Rotation paths and how fast each direction turns (degrees per step)
Each turn is a multiple of 5 degrees from 10 to 175, or 0.
Each row of a path follows its step; steps can be skipped.
path 1
step 1: [ 1.15 -1.08  2.39  2.81 -1.26 -4.74 -2.00 -1.97 -0.48  2.51 -1.06  3.11
  1.07  0.20 -3.39 -0.65  1.09  2.30  2.74  0.44 -0.81  0.61 -3.54 -0.87
  2.45  4.07  0.67  1.75  3.37]
step 2: [-1.71  2.24 -3.92 -0.46  0.93 -2.04  0.78 -1.18  2.43 -1.18  2.06  0.05
  0.54 -0.11 -2.94 -2.88 -2.13  2.77  2.35  0.25  2.20  1.41  4.07 -2.31
  1.68 -5.47  2.02 -1.75 -0.54]
step 3: [ 5.25  0.13  4.04  2.46  2.03 -2.96 -0.48 -2.65 -0.10  0.87 -2.03 -2.52
  0.59 -0.73  3.26  1.15 -1.09  0.92 -1.26  1.38 -0.96 -0.11 -1.02 -0.84
  2.41 -1.37  2.91  2.34  4.79]
step 4: [ 0.65 -4.42 -3.68  2.00 -2.31 -2.71 -0.66 -2.49  2.41  0.97  1.04  1.61
  0.61 -1.24 -1.95 -3.30  0.08  3.72  4.76  1.42  1.52  2.38  1.76  0.71
  0.73  1.95 -0.44  1.86 -2.03]
step 5: [ 0.49  2.19  2.25 -2.42  2.73 -3.99 -0.03 -1.14 -0.24  0.64  1.48 -1.03
  2.96  5.04 -3.24 -1.23 -3.44  1.28 -0.54  0.28  0.63 -0.73 -0.97 -3.18
  0.42 -3.67  2.41  1.04  2.90]
step 6: [ 2.18  2.25 -0.89  4.41 -1.46 -3.53  0.06 -0.70  0.45  1.53 -1.55  1.42
 -2.71 -4.78  2.17 -0.27 -1.02  2.11  2.17 -0.15 -0.60  3.80  1.97 -1.65
  3.36  1.68  2.53 -0.37  2.29]
step 7: [ 0.78 -4.09  0.38  0.50  1.04 -0.55 -1.61 -5.49  2.19 -0.44  1.01 -2.46
  3.08  0.26 -4.00 -1.12  1.48  1.90  2.39  1.40  3.65 -1.93  0.71  0.34
  1.46 -4.36  0.35  1.17  1.31]
step 8: [ 2.50  1.16 -0.95 -0.83  0.57 -4.86  1.14  0.56  1.30 -0.09 -0.61  1.16
  0.24  2.39  2.29 -3.48 -4.95  2.94 -1.41  2.27 -3.85  3.10 -0.64 -0.29
  1.38  0.14  2.07  3.48  0.80]
step 9: [ 0.96 -0.65  1.10  3.50  0.30 -3.98 -1.03 -0.84 -1.23  3.46  2.29 -0.70
  1.11 -0.74 -1.68  0.93  2.33  2.54  5.43 -0.56  3.91 -0.18  1.24 -4.25
  0.29  1.71  2.28 -1.67  1.35]
step 10: [ 1.47  0.68 -1.46 -0.44 -1.04 -0.98 -0.29 -4.66  2.17 -1.42 -2.10  1.08
  0.15 -0.53 -3.84 -1.38 -5.37 -0.10 -0.88 -1.18  0.68  2.27  1.91  0.52
  2.20 -5.28  0.59  2.74  2.74]
Speeds:
[ 1.24 -0.37  0.69 -1.20  0.05  0.68  0.78 -1.36  1.21  0.61  0.88  0.16
 -1.13  1.39 -0.53  0.84  1.33  0.96 -0.98 -0.01  0.34 -1.17  0.11 -0.51
  0.03  0.99  0.96 -1.40  0.73]  170
[-0.66 -1.12  0.90 -0.40  0.38  1.04  1.51  2.03  0.30 -0.15  0.99 -0.42
 -0.17 -0.99 -0.66  0.17  0.20 -0.59  0.18 -1.82 -1.30 -0.01 -0.12  1.77
 -0.84  0.15  0.61 -0.32  0.57]  0
[ 0.92  0.29 -1.39  0.40  1.21  1.34 -0.22 -0.32 -0.32 -1.17 -0.30  0.80
 -1.25 -0.43 -0.99 -0.38 -0.79  1.16 -0.88 -1.48 -0.95  0.05  0.42 -0.64
  0.40  1.13  0.36  1.75 -0.76]  175
[ 0.71  0.38  0.94  0.90 -0.56  0.01  0.29  0.68  0.41  0.73  0.79  0.86
 -0.10 -1.51  1.54 -0.41 -0.71  0.05  0.68  0.40 -0.92 -1.75 -0.72 -0.83
  1.29  1.88 -1.10  0.02  0.60]  140
[-1.09  1.25 -0.94 -0.14  0.67 -0.72  0.10  2.10 -0.11 -0.59  0.78  1.16
  0.70  1.98  0.25 -0.13  1.21  1.45  0.47  0.15 -1.36 -0.34 -0.10 -0.93
  0.30 -0.47  0.26 -0.34  0.34]  110
[-0.05  0.52  0.08 -0.21 -0.09 -0.20 -1.26 -0.18  1.27 -0.65  2.66 -0.42
  0.31 -0.61 -0.41  0.84 -0.75  0.57 -0.48 -0.57  0.51 -1.05  0.73 -0.39
 -1.31 -1.38 -1.72  0.61 -0.09]  145
[-0.35 -1.48 -0.46  0.07  0.82  1.58  0.79  0.04  1.51 -0.69 -0.18  1.89
  1.43  0.47 -0.48 -0.08 -1.47 -0.74  0.43  0.11  1.23  0.04 -0.79 -0.93
  0.74 -0.72 -0.32 -0.90 -0.13]  135
